In the rows, zero is written as 128.
Rows swapped in pairs by one turn or mirror: which row each one swaps with:
The rows were stretched afterwards, more along some directions than others.
q338: [143 159 129 143 125 118 129 111  97 117 113 133 123  99 112 131 104 137]
q264: [119 121 112 136 123 132 125 100 117 142 120 138  97 121 146 101 138 137]
q703: [131 139 137 110 137 149 135  94 112 121 114 150 101 148 133  93 126 157]
q175: [121 134 122 138 130 113 120 120 111 146 122 132 104 103 140 123 138 137]
q958: [143 126 147 164 147 107 116 152 129 133 132 131 153 105 107 152  82 125]
q385: [140 158 132 134 122 121 122 100  94 117 111 126 118 109 130 127 117 156]
q866: [150 119 133 149 138 127 135 112 122 120 146 122 147 126 108 117 117 110]
q487: [ 90 131 139 156 106 148 113  69 118 109 132 142 110 177 138 127 113 168]
q446: [133 142 112 129 125 152 121 116 118 146 127 129 110 105 123 116 129 123]
q998: [147 134 142 140 114 118 139 131 137 118 121 157 146  87 104 115  90 106]
q699: [127 130 129 133 131 123 141 153 131 140 139 135 117 124 105 130 111 115]
q513: [162 134 109 114 138 155 113 112 104 122 130 135 122 114 119 116 119 123]
q644: [121 122 125 141 129 163 118  63 106  97 140 133 121 167 138 116 101 150]
q645: [119 142 119 169 123 109 124 128 117 135 144 147 134 103 131 160 100 107]
q811: [136 121 105 149 156 124 120 144 122 138 131 122 130 154 139 162 121 132]
q151: [103 136 157 177 115 103 127 100 134 132 133 146 125 123 123 147 104 132]
q406: [125 144 118 129 116 151 132 110 116 141 125 137 108 107 126 119 122 124]
q885: [138 112 129 152 135 125 121 104 118 126 134 119 129 117 117 111 124 123]
q47: [120 146 123 162 113 108 133 124 127 136 132 156 129  94 136 142 102 107]
q444: [147 121 141 132 147 121 118 127 119 143 128 124 124 116 120 111 141 129]
q697: [143 133  99 127 166 147 114 116  96 135 136 120 115 128 133 126 112 136]
q307: [125 135 132 114 147 148 111  92 115 119 110 152 103 172 139 117 112 154]
q823: [156 131 100 133 140 137 121 146 123 133 142 143 143 100 118 138 101  88]
q290: [154 142 128 153 128 119 136 118 113 109 128 128 157  99 102 131  80 102]
q658: [150 132 141 144 128 126 149 134 106 121 156 122 139  97 117 106 135 130]
q528: [149 124  95 123 160 162 110 102 107 116 133 125 119 144 135 120  97 131]
q723: [145 132 148 147 143 114 130 148  99 118 161 111 155 120 124 130 132 136]
q488: [130 122 131 155 146 120 122 143 114 125 143 115 137 151 142 155 134 148]
q491: [141 142 117 127 112 126 132 103 124 110 119 160 124 108 134 118 104 111]
q126: [148 125 112 145 142 128 132 128 110 125 149 109 127 119 149 131 139 139]
q512: [116 131 126 151 142 122  78 107 110 119 117 118 133 151 122 156  88 159]
q374: [115 138 123 151 128 134 131 131 125 145 121 152 122 146 129 153 108 119]
q508: [126 128 113 130 164 138  79 116 124 125  99 139 114 170 129 149  93 152]
q503: [142 146  88 105 122 148 106  90 121 115 110 139  96 110 152 117 124 128]
q721: [142 125 139 170 146 106 119 154 133 136 131 127 152 110 104 162  84 127]
q299: [103 136 155 172 114 108 128 101 132 130 130 153 120 122 132 138 103 135]
q725: [105 142 138 162 107 113 153  93 104 124 151 144 101 130 116 124 117 125]
q366: [152 136 146 149 125 109 136 151 126 129 134 147 161  82 104 129  89 101]

q503 swaps with q513
q725 swaps with q699
q151 swaps with q721

